In the rows, 128 means zero.
The same turns and mirrors carry the whole set onto itself and the rows of a family onto each other. Which other rows belong to the same family as each row named below? List them in the order they appear above.
These 16 rows form 4 families of 4 rows each.
Z188: [117 130 137  77 122 182 148  98 141 144 136 116 122 130 114 119]
Z208: [154  97 137 136 114 118 108 163 137 125 121 134 146 140  84 157]
Z320: [103 118 187  91  96 149 139 115 134 140 151 125 111 144 101 170]
Z845: [137 101 133 129 145 120 110 132 121 148 107 143 143  82 121 135]
Z253: [173  95 141 133 110 121 111 140 120 121 138 122 140 144  84 160]
Z723: [108 107 181  77  98 157 112 109 126 150 152 121 114 130 107 170]
Z921: [119 130 174  85  95 142 131 107 114 131 147 123 112 136  85 179]
Z607: [111 109 176  85 102 159 126 106 111 139 145 118 108 129  94 182]
Z371: [116 127 142  76 122 164 148 115 165 142 143 117 133 139 130 115]
Z510: [115 142 133  80 131 157 154 112 160 155 136 115 122 126 122 121]
Z45: [140 101 143 123 168 123 133 137 125 160 101 122 145 107 122 125]
Z816: [108 116 134  71 126 167 143 108 148 132 147 104 126 144 132 125]
Z844: [148  91 132 128 147 123 135 132 115 139  96 122 139  91 117 129]
Z78: [148 100 114 139 115 114 113 151 126 113 127 136 138 143 105 162]
Z270: [169  96 119 131 101 123 113 143 125 117 126 136 132 142  94 156]
Z599: [123 101 146 132 160 119 125 136 129 147 100 132 147  91 117 133]

Which other rows belong to the same family as Z45? Z253, Z921, Z510
Which other rows belong to the same family as Z270? Z607, Z371, Z599
Which other rows belong to the same family as Z78? Z845, Z723, Z816

The same turns and mirrors carry the whole set onto itself and the rows of a family onto each other. Which other rows belong to the same family as each row named below? List them in the order they appear above.
These 20 rows form 5 families of 4 rows each.
Z528: [127 103  97 103 121 114 163 100 107 112 152 136]
Z544: [102 125 100 127 136 143 142 129 132 116 165 133]
Z411: [137  98 113 110 117 117 170 152 104 100 143 145]
Z917: [ 98  92 108 106 113 115 169 137 126  76 120 147]
Z836: [104 123  93 117 165 131 147 114 109  96 147 128]
Z979: [121 115 161 128 118 115 117  84 129  91  97 139]
Z823: [128 123 115 114 147 133 167 144 105  77 136 150]
Z902: [ 95 129  94 108 125 118 137 124 157  90 139 131]
Z243: [109  95 126 162 132  99 104 113 114  62 110 115]
Z20: [110  87 151 119 123 113  96  94 109 108 109 135]
Z690: [118 100  84 134 150 133 144 138 129 122 128 146]
Z11: [116 107 150 156 130  80 109 135 124  84 144 118]
Z754: [113  95 135 144 137 120  80 113  99  74 132 130]
Z351: [112 114 148 156 129 134 102 126 110  85 100 105]
Z661: [138 118 157 143 110 120 114  94 105  58 129 139]
Z639: [137 100 155 146  89 127 113 104 118 102 106 129]
Z57: [128  82 122 166 110 103  95 106 127  89 121 137]
Z426: [143 114 103 131 121 124 184 126 119 102 120 140]
Z656: [115 140 105 133 126 139 169 125 123  99 146 108]
Z158: [102 103 182 143 122 110 132 111 126 102 129 145]

Which other rows belong to the same family as Z690? Z528, Z351, Z661
Which other rows belong to the same family as Z57? Z823, Z20, Z656
Which other rows belong to the same family as Z158? Z917, Z902, Z11
Which other rows belong to the same family as Z639? Z836, Z754, Z426

